A hidden rule labels the rows of this table. It goes by one to three of the table's principal directions, not those with the most spread.
"-19 4 -25 -44 -20 -25 11 19 -4 -9 32 23 35 -10 4 -13 -8 19 -13
 42 39 -3 -11 -16 -46 3 19 -9 23 34 5 -44 23 -46 7 13 -24 -6
 -36 28 -1 13 -7" q989
"6 29 20 -13 27 -24 16 -1 23 -36 49 -9 -35 -18 -40 8 24 -6 -35
 15 13 -57 -12 34 -92 10 -7 36 71 9 -22 9 -51 15 54 -26 -21 -13
 -74 -20 13 33 -63" q989
"18 -10 -21 -2 -29 8 -30 0 -10 23 -36 3 -8 20 30 0 -18 -5 22
 -28 -12 37 9 -10 48 -8 -1 -7 -39 -8 0 -7 42 -27 -26 3 32 19
 44 5 10 -9 43" q375
"47 -80 0 -15 32 45 5 -32 19 32 -59 21 36 -28 54 6 21 32 57
 -40 -1 80 78 -67 54 2 32 -64 -15 -63 14 57 19 -30 -14 -31 -4 -8
 -46 -21 -25 -51 35" q375
"-7 41 -22 -24 -9 -26 -25 24 -10 -12 25 9 5 6 -4 -3 -24 -7 -20
 39 15 -17 -17 4 -22 -11 3 15 10 29 -16 -40 12 -7 10 17 0 -5
 24 20 4 6 5" q989
"-36 -31 4 6 -38 9 11 1 -4 3 1 -21 38 11 23 -10 -15 19 17
 -18 30 16 -24 -31 36 -11 -11 -35 -48 9 64 -29 35 -26 -44 23 -5 -1
 42 20 -8 11 13" q555
"25 -24 29 -3 41 5 20 -31 -13 -2 -31 19 13 -22 -39 21 27 2 27
 -10 -24 13 35 17 -17 17 6 13 3 -27 -57 50 -42 35 -16 -8 -2 1
 -55 -12 10 -46 19" q684
"-7 -20 5 18 -17 8 25 -17 -13 1 -12 0 -11 5 1 -9 2 -9 7
 -12 -18 -1 -15 23 7 9 -6 5 -29 3 -2 12 -5 4 -29 17 5 3
 2 6 3 10 1" q989
"-8 41 -12 5 -6 -30 -28 12 -10 -11 23 -9 -40 19 -26 20 -10 -24 -29
 -2 -12 -34 -20 45 -26 -11 -33 45 4 20 -16 -27 -14 13 11 2 19 3
 33 -1 22 34 -6" q555
"-28 44 2 -3 12 -20 12 35 8 -14 36 9 29 -16 -20 -17 -7 -4 -33
 59 10 -36 -24 -10 -16 3 21 5 39 24 1 -18 -12 24 30 17 -30 -6
 -3 11 -15 -2 -31" q375
"12 -57 42 19 23 32 30 -18 46 0 -17 -41 13 -14 6 0 33 31 30
 -72 26 13 12 -44 21 37 -4 -38 9 -47 56 66 -11 5 -6 -51 -31 31
 -73 -26 5 6 -20" q989
"-1 18 -14 -1 4 -3 6 4 -1 -23 13 7 -9 7 -2 9 -3 -17 -2
 10 -19 -24 -14 17 4 -19 0 12 -17 -2 3 -13 -21 17 8 19 20 -16
 29 -1 -13 -4 -2" q989
"28 -59 34 42 30 34 45 -21 26 39 -40 10 4 -11 -20 19 46 15 20
 -40 -31 32 49 2 12 64 6 -9 5 -45 -20 86 -40 16 -7 -69 -9 47
 -94 -20 -4 -13 1" q375
"7 -1 0 10 -14 11 -29 -15 -23 13 -17 -19 -33 19 12 5 -10 -3 5
 -28 -6 15 10 12 21 -20 -22 -2 -11 -1 4 -7 20 -1 -7 7 27 -8
 44 -10 9 1 14" q375
"5 7 -18 10 -6 5 -14 25 18 24 -7 8 5 15 9 7 -2 1 -2
 -3 -10 16 10 -16 32 12 7 -5 -7 -9 7 -2 15 -11 12 -28 12 31
 12 0 -7 -2 15" q375
"20 -7 7 -2 10 14 -2 -22 -21 12 -27 13 -19 -3 -9 8 14 -1 17
 -13 -26 21 33 14 5 -10 7 0 14 -16 -34 19 -2 11 11 3 26 -9
 -11 -23 2 -34 8" q375
"3 19 -23 -22 3 -15 20 32 4 8 14 54 35 -15 -12 7 -3 -2 -11
 53 -16 1 18 -9 -9 15 39 3 24 7 -28 -9 -8 -6 24 0 6 12
 -33 13 -25 -20 0" q989
"2 18 -15 19 -43 -4 -27 9 -12 22 -25 0 -31 24 18 -17 -24 -28 -2
 -11 -29 12 -21 16 39 -7 -5 19 -33 12 -14 -12 38 -14 -19 15 30 21
 64 6 19 12 21" q375
"2 -17 14 -14 19 -15 15 16 41 -1 23 -3 32 -14 -21
 12 17 28 -6 -9 44 -2 5 -27 -42 56 2 -5 33 -7
 7 26 -14 -16 6 -61 -46 47 -100 5 12 30 -15" q989
"17 -15 -14 -1 7 18 7 -9 -16 18 -30 34 9 -11 23 -4 -3 -6 17
 13 -34 31 32 -9 39 -11 27 -17 -15 -16 -18 15 6 4 -6 21 20 -16
 13 -3 -25 -37 20" q375
"-38 43 -3 -2 -57 -25 -16 14 -38 -21 15 -10 2 25 -8 -20 -45 -26 -9
 29 3 -27 -66 25 7 -32 -14 26 -46 48 -3 -62 28 4 -39 70 21 -10
 101 34 15 7 16" q989
"3 20 14 25 -26 7 -6 2 3 2 -7 -17 -33 15 8 -21 -13 -21 -9
 -1 -14 -13 -30 16 14 1 -3 15 -10 10 -7 4 9 7 -1 5 13 10
 38 -1 9 11 -9" q375
"19 -22 26 12 -13 17 19 -24 -1 -8 -11 -18 -24 6 2 0 3 -2 15
 -30 -4 -5 -6 16 -5 13 -9 2 -15 -9 0 27 -13 5 -19 -5 15 6
 -14 -4 7 4 -4" q684
"-1 -49 14 14 -5 16 22 -32 -6 12 -29 -2 -1 6 -10 16 24 8 32
 -51 -13 28 15 11 13 10 -15 -5 -34 -23 1 26 -4 -6 -33 -10 13 13
 -22 -13 11 -4 17" q989
"19 -17 17 19 -29 22 8 7 42 9 -4 -21 -13 19 27 -4 -9 3 13
 -40 12 10 -14 -27 34 31 2 -18 -23 -21 32 29 16 -17 -8 -42 16 48
 -9 -7 -5 27 -6" q375
"2 30 -27 -27 12 -26 -21 38 36 -22 43 -10 3 -1 8 5 -11 6 -27
 7 37 -30 -15 -24 -24 11 0 1 33 6 32 -18 1 -14 34 -27 -23 18
 -26 6 3 41 -21" q989
"-2 3 9 20 53 -15 11 17 17 19 -2 14 14 -26 -45 23 29 0 -20
 -6 -24 -7 32 2 -6 41 0 17 46 -20 -20 47 -42 40 22 -38 -31 33
 -70 -17 7 5 -16" q555
"20 25 -17 -2 17 6 -19 7 -3 -1 -9 12 -12 0 13 -2 -6 -14 -3
 22 -26 -3 13 2 19 -21 16 4 6 -8 -17 -3 -5 16 25 9 16 -18
 33 -6 -14 -29 9" q989
"-12 52 -46 -29 -27 -22 -27 59 30 -23 44 -12 11 14 34 -25 -31 2 -29
 33 38 -35 -46 -37 2 -13 18 -8 18 29 54 -62 38 -36 39 7 -11 10
 36 24 -5 25 -14" q989
"-10 -43 -1 6 -8 17 -5 -27 -47 43 -45 15 26 2 3 3 7 20 25
 -6 -8 61 41 0 22 -7 -6 -21 -28 3 -20 -6 28 -17 -42 15 4 -11
 16 11 2 -36 47" q555
"12 15 7 2 19 10 20 10 34 -29 25 1 -3 1 1 8 -1 -9 1
 4 -2 -28 -12 -11 9 10 13 -6 0 -23 14 24 -33 31 22 -13 9 9
 -15 -13 -28 4 -23" q989
"5 11 -22 -10 29 -29 -18 11 -5 -7 -7 23 17 -15 -10 19 -11 -20 -3
 8 -22 -4 7 4 10 -2 -4 23 -20 -7 -24 6 -18 21 -22 13 -8 1
 13 11 7 0 26" q375
"-13 26 -25 2 -9 6 21 21 -9 4 -2 42 20 -7 11 -21 -8 -20 -5
 58 -42 -3 -5 -4 37 -24 44 -6 -4 8 -9 -20 4 11 21 46 18 -22
 43 5 -37 -39 -3" q375
"-45 -7 1 -3 -8 -21 7 -11 -50 21 -2 13 13 -1 -53 14 24 13 -6
 0 -4 14 15 35 -34 -9 -20 16 21 27 -25 -32 7 -6 -7 23 -3 -8
 -16 -2 26 -6 4" q375
"-36 -7 7 31 -48 0 2 3 -38 27 -23 2 29 17 2 -19 -31 -9 5
 17 -11 21 -27 8 43 1 -10 1 -65 33 -3 -25 32 0 -69 43 5 10
 77 40 2 -5 39" q555
"9 -29 -14 3 -35 13 -18 -11 -7 30 -38 1 -4 11 43 -22 -11 3 18
 -16 1 46 3 -13 29 -2 3 -14 -37 4 1 -5 51 -48 -33 -1 4 8
 28 12 12 1 33" q375
"23 0 -14 -20 21 6 3 9 16 -4 12 11 1 -18 23 1 2 9 -8
 15 5 -3 27 -23 -6 -4 22 -19 37 -11 15 6 -8 -7 37 -11 -3 -18
 -29 -7 -24 -7 -18" q555
"10 15 47 35 5 15 24 -7 11 -6 9 -18 -25 -1 -23 -2 7 -13 -14
 12 -18 -33 -10 26 -15 13 -2 18 18 -1 -16 29 -43 41 18 -13 8 -2
 -3 -11 -9 -6 -32" q375
"27 -97 54 27 2 56 44 -89 -33 35 -73 5 -20 -11 2 6 39 15 60
 -65 -31 69 58 20 15 9 -7 -26 -31 -43 -35 77 -9 2 -51 -7 23 -16
 -50 -34 1 -38 17" q375
"5 0 -12 -6 -1 -2 3 0 -20 17 -16 24 7 -5 -6 -5 7 2 -1
 24 -17 14 19 12 -10 2 15 6 11 11 -33 -7 4 -9 4 7 2 -4
 -11 10 3 -26 15" q989
"14 10 4 11 33 -3 -3 -3 32 -13 8 -15 -46 2 -22 22 28 -11 -5
 -50 -15 -21 5 15 -8 13 -15 19 31 -34 3 39 -31 25 40 -40 5 23
 -45 -45 16 28 -33" q375
"-30 39 -39 -33 -17 -27 -17 26 -22 -10 41 12 7 5 0 -4 -14 5 -30
 49 21 -19 -12 5 -33 -36 2 3 30 42 12 -75 21 -26 33 34 1 -33
 30 16 -7 7 -11" q555
"1 4 -6 -1 -2 7 13 22 27 -17 32 -15 11 3 21 3 -11 10 -10
 6 20 -25 -11 -25 9 3 4 -22 3 -2 57 -10 -10 -1 16 -9 -1 -1
 4 9 -29 17 -19" q555
"-8 -4 1 -15 4 -12 5 16 13 4 15 -2 24 -17 -2 -4 3 19 -11
 6 27 0 6 -27 -17 13 7 -13 36 6 20 -3 8 -17 13 -13 -28 8
 -42 3 2 12 -17" q375
"28 -21 -8 -14 24 7 7 -5 25 -3 -7 13 1 -17 19 6 7 4 13
 -19 0 12 23 -24 9 15 15 -16 9 -31 5 37 -7 -3 8 -22 -6 8
 -49 -14 -9 4 -5" q375
"-17 21 -41 -25 -29 -19 -34 42 11 5 9 0 30 8 36 -23 -30 7 -8
 17 31 10 -24 -46 28 -12 15 -17 -7 21 37 -49 60 -45 0 12 -14 15
 41 24 4 12 17" q375
"56 -21 29 44 13 42 -26 -48 1 4 -59 -40 -75 12 34 -5 -1 -28 27
 -66 -44 11 10 23 49 -12 -22 8 -40 -42 -13 65 -13 34 -22 -11 31 -10
 50 -30 13 -11 16" q989
"30 -45 62 28 48 43 31 -55 10 0 -20 -26 -33 -16 -22 22 48 15 23
 -52 -13 6 47 13 -14 9 -13 -13 32 -49 -6 75 -54 42 20 -40 5 -19
 -66 -53 -7 -23 -31" q375
"-11 6 -4 9 6 -1 -13 -10 -21 -9 -10 -17 -12 9 -6 -2 -1 -7 5
 -18 -8 -7 -13 15 15 -16 -18 7 -17 1 5 -4 1 22 -15 25 1 -8
 34 -3 14 -3 11" q989
"-3 -22 2 12 2 1 5 -3 13 2 -6 -16 -5 2 -2 17 12 3 9
 -49 -6 1 4 -5 19 3 -19 -3 -11 -21 35 13 -5 -1 -7 -14 5 14
 -7 -15 10 18 -4" q555
"-2 -17 4 15 -19 20 17 -22 -20 10 -17 0 -26 15 -1 2 9 -4 16
 -30 -25 13 6 21 21 -6 -6 -5 -15 -9 2 9 5 4 -7 14 34 1
 8 -17 -2 -4 -1" q375
"-25 56 -64 -23 -17 -48 -37 81 28 1 45 10 35 9 17 -14 -36 -1 -49
 54 33 -26 -37 -32 -3 16 12 10 14 43 32 -64 36 -38 21 -9 -36 37
 23 48 4 44 6" q375
"-24 45 -18 -17 1 -35 9 39 7 -14 52 18 14 -6 -31 0 2 0 -45
 62 13 -43 -20 16 -61 8 9 27 47 39 -11 -43 -19 -6 41 -2 -21 -2
 -26 20 -3 17 -29" q375
"-33 54 -34 -7 -41 -24 -21 24 -34 -2 25 16 -18 28 -11 -3 -25 -23 -26
 38 -14 -18 -30 35 -5 -35 -7 26 -6 43 -13 -70 25 -9 13 45 35 -12
 74 12 1 11 1" q375
"-33 24 13 6 -18 -29 2 11 -7 -7 25 -6 -4 10 -46 11 2 -8 -19
 2 4 -25 -29 31 -33 3 -23 34 7 25 -11 -25 -7 5 -2 4 2 15
 3 1 24 27 -15" q375
"20 -6 -27 -31 -9 17 -8 -12 -16 7 -11 28 -4 2 31 -4 -2 6 17
 19 -5 31 30 -9 4 -33 26 -22 2 -4 -13 -23 25 -33 20 16 31 -34
 13 -6 -21 -37 15" q989
"-39 45 -8 17 3 -33 -13 37 -17 12 25 2 10 7 -47 15 -4 -8 -42
 31 -10 -28 -10 26 -12 6 -19 32 23 33 -8 -35 -13 26 13 6 -8 14
 25 14 9 16 -6" q555
"-19 25 -5 -24 -3 -22 4 28 4 -15 48 3 27 -8 -9 -3 -13 15 -29
 48 40 -26 -13 -13 -43 6 6 -4 36 32 13 -35 -2 -10 20 3 -25 -7
 -20 23 -11 17 -22" q989
"-6 2 8 0 -9 0 29 -9 -11 5 9 16 -13 -2 -26 -6 22 2 -12
 23 -7 -7 3 32 -48 10 9 15 34 18 -32 -3 -13 -8 24 -4 0 -5
 -45 -5 3 -2 -24" q989
"10 -10 14 21 24 4 -3 -13 0 -3 -26 -5 1 -4 -9 8 2 -15 15
 -20 -24 2 1 8 26 8 -10 12 -34 -21 -16 36 -22 36 -32 0 -3 9
 14 -2 8 -11 22" q684
"4 -7 -1 19 -7 18 -8 -39 -59 10 -53 19 -18 8 6 -5 -12 -31 27
 1 -60 25 9 39 48 -41 -4 11 -61 -4 -45 3 3 31 -46 65 42 -39
 86 0 -3 -49 44" q989
"-21 54 -27 0 37 -30 -14 29 -29 2 10 37 15 -12 -42 16 1 -22 -31
 58 -44 -23 14 28 -1 -22 8 33 26 16 -41 -27 -30 47 28 35 1 -22
 33 4 -9 -31 7" q375
Which label does each new row get?
"10 11 19 26 71 -8 40 -3 12 2 -2 37 -7 -37 -60 20 43 -22 -21
 22 -59 -26 32 38 -27 35 15 37 50 -25 -63 68 -83 69 36 -24 -21 6
 -83 -28 -7 -14 -33" q555
"19 1 -11 11 -16 21 -21 -13 -12 16 -30 7 -30 14 34 -8 -17 -20 15
 -11 -31 26 10 2 50 -27 5 -6 -31 -13 -10 4 24 -2 -6 18 40 -13
 61 -13 -11 -15 19" q375
"58 -34 8 7 49 34 8 -30 19 13 -34 8 -34 -13 7 22 35 5 22
 -45 -32 24 63 -1 11 18 10 -12 27 -57 -19 72 -33 18 30 -48 17 5
 -68 -43 -10 -23 -5" q555
"20 25 -36 -3 27 -1 -17 26 18 15 3 27 -14 2 6 10 5 -8 -18
 15 -23 2 28 -4 12 11 18 4 30 -14 -15 9 -6 5 46 -28 7 17
 -17 -12 -14 -1 -2" q555
"0 -7 3 6 14 -2 -3 -7 -9 8 -13 0 -6 -1 -21 17 15 1 6
 -27 -15 7 18 10 6 2 -11 7 7 -13 -8 13 -8 13 1 -6 7 9
 -13 -16 13 -6 5" q375
"-3 33 -13 -4 5 -15 4 24 8 -7 32 17 -2 -3 -11 6 -5 -10 -30
 43 -6 -29 -5 13 -26 1 8 17 25 17 -11 -19 -22 7 31 -3 2 -6
 -2 8 -16 9 -19" q555
"-32 32 -32 0 -63 -17 -26 41 -2 -6 22 -15 16 34 34 -21 -52 -11 -14
 21 22 -14 -62 -14 36 -17 -8 -1 -56 41 47 -70 51 -31 -31 34 11 13
 102 45 -1 31 23" q989
"11 36 19 24 42 -15 8 18 37 -25 26 -24 -37 -16 -29 4 14 -22 -37
 -8 -16 -63 -18 20 -23 27 -8 34 52 -12 3 43 -57 55 43 -29 -24 18
 -41 -21 10 34 -54" q555
"-42 79 -75 -14 -18 -54 -28 70 -26 8 27 49 24 10 -13 -12 -34 -30 -50
 83 -27 -26 -31 17 10 -10 18 37 3 55 -24 -76 24 -2 16 49 -1 12
 64 43 0 9 19" q555
"-51 0 -17 -31 -24 -30 14 22 0 0 35 16 50 1 -25 3 12 26 -9
 26 42 4 -16 -12 -45 0 3 -3 14 33 15 -59 24 -50 6 1 -24 6
 -29 17 8 14 -6" q989
"30 16 -29 0 43 3 -10 9 -4 6 -18 29 -11 -16 6 12 5 -17 -6
 13 -50 -3 39 5 27 -9 19 6 20 -24 -20 21 -26 32 30 5 13 -14
 2 -12 -18 -30 7" q555
"17 -14 -35 -26 -28 22 -23 7 3 16 -12 17 19 15 64 -11 -26 15 22
 12 19 46 16 -46 42 -20 25 -44 -32 -4 23 -29 54 -53 -5 3 23 -8
 41 14 -29 -19 35" q375
"-8 28 -12 -22 -14 -13 -19 14 -17 2 9 21 19 -1 4 -13 -20 -3 -10
 55 10 6 -5 -4 -14 -21 17 4 5 28 -28 -40 22 -15 6 24 1 -20
 33 19 -7 -21 13" q989
"-13 17 -15 8 -29 -8 -31 7 -25 25 -18 5 -13 25 -5 -2 -13 -10 0
 -7 -13 22 -7 15 22 -7 -11 14 -20 15 -23 -24 37 -12 -14 10 22 21
 46 4 21 2 27" q375
"21 -8 -22 -6 18 23 -20 -14 -24 16 -32 25 5 -10 39 -3 -11 -5 16
 21 -30 35 41 -15 47 -40 20 -24 -19 -16 -11 -2 11 5 -1 31 21 -47
 54 -3 -32 -50 31" q555
"-19 -78 57 24 -48 23 16 -63 -34 21 -44 -39 0 16 -4 -7 8 23 47
 -72 28 50 -10 12 1 11 -42 -14 -62 3 4 18 34 -28 -92 4 -1 11
 0 4 39 11 28" q989
"6 0 17 10 8 20 4 -14 -1 -17 6 -33 -27 -1 15 -11 1 3 -3
 -14 6 -20 -5 -1 4 -17 -7 -15 18 -6 33 8 -10 21 17 12 1 -28
 12 -15 -9 0 -27" q555
"-19 31 7 7 10 -14 -3 -8 -39 -10 15 -8 -26 -2 -37 7 9 -10 -26
 22 -19 -34 -2 49 -37 -31 -20 29 34 26 -19 -28 -26 31 23 34 7 -42
 25 -6 9 -9 -20" q555
"-6 0 -10 -23 25 -1 20 12 6 -8 28 11 20 -15 -12 12 19 25 -9
 14 19 -9 24 -18 -25 3 15 -22 52 -4 22 -7 -14 -1 43 -9 -12 -10
 -57 -9 -20 -7 -27" q375
"-6 55 -58 -6 -19 -21 -48 47 -16 15 5 27 5 18 27 -5 -44 -26 -27
 53 -23 -2 -10 -1 40 -26 11 14 -23 29 -8 -57 31 -9 6 30 22 -2
 97 31 -14 -3 34" q555
"-21 37 -32 0 -41 0 -14 33 -1 -10 15 -7 1 23 34 -26 -33 -13 -10
 24 -1 -17 -42 -16 45 -34 13 -12 -23 22 45 -54 38 -13 10 42 22 -9
 89 16 -18 1 1" q375
"-4 -31 37 27 23 0 26 -19 23 -1 -9 -20 -5 -5 -40 17 35 4 10
 -55 -2 -5 -3 15 -16 43 -24 16 -1 -25 -3 55 -35 22 -18 -43 -24 40
 -69 -19 28 25 -14" q989
"-40 9 -8 -27 12 -20 32 19 -12 -16 52 22 55 -17 -30 10 6 25 -22
 60 33 -23 1 -6 -51 0 9 -11 33 30 13 -41 -22 0 16 18 -28 -24
 -37 24 -27 -2 -21" q555
"52 -17 -43 -47 -4 15 -31 9 29 14 -12 22 -1 -2 68 0 -13 18 21
 -11 21 47 42 -57 22 -7 34 -41 11 -28 16 0 47 -64 28 -33 18 5
 -23 -9 -18 -9 18" q989
"-65 75 -5 16 -33 -39 11 50 -15 -13 54 -6 -6 17 -52 -15 -12 -20 -53
 42 -3 -62 -64 34 -20 2 -8 37 35 55 8 -54 1 27 30 37 -2 20
 30 11 11 36 -45" q375
"-18 3 -7 13 -39 17 13 -2 -9 5 5 8 -2 18 27 -21 -16 -10 1
 28 -7 6 -23 5 22 -21 10 -13 -36 17 12 -29 21 -15 -9 29 22 -20
 59 11 -28 -1 0" q555
"9 21 20 16 9 4 -9 0 5 -11 -6 -26 -24 -2 -6 -9 3 -13 -6
 -8 -13 -24 -12 8 6 -11 -4 13 17 -5 2 11 -12 28 18 4 2 -8
 22 -15 11 -11 -15" q989
"0 -40 65 40 -19 23 44 -33 13 -18 -24 -39 0 0 -6 -15 1 -8 34
 -54 -3 -9 -41 2 28 27 -15 -3 -56 -21 19 59 -18 32 -64 6 -3 24
 -2 -2 13 8 -5" q989
"-26 -12 11 -13 -42 0 -9 -3 -21 -11 15 -34 22 17 12 0 -23 23 11
 -11 47 2 -23 -17 0 -26 -23 -23 -28 24 51 -51 33 -28 -33 28 9 -17
 50 22 3 5 13" q375
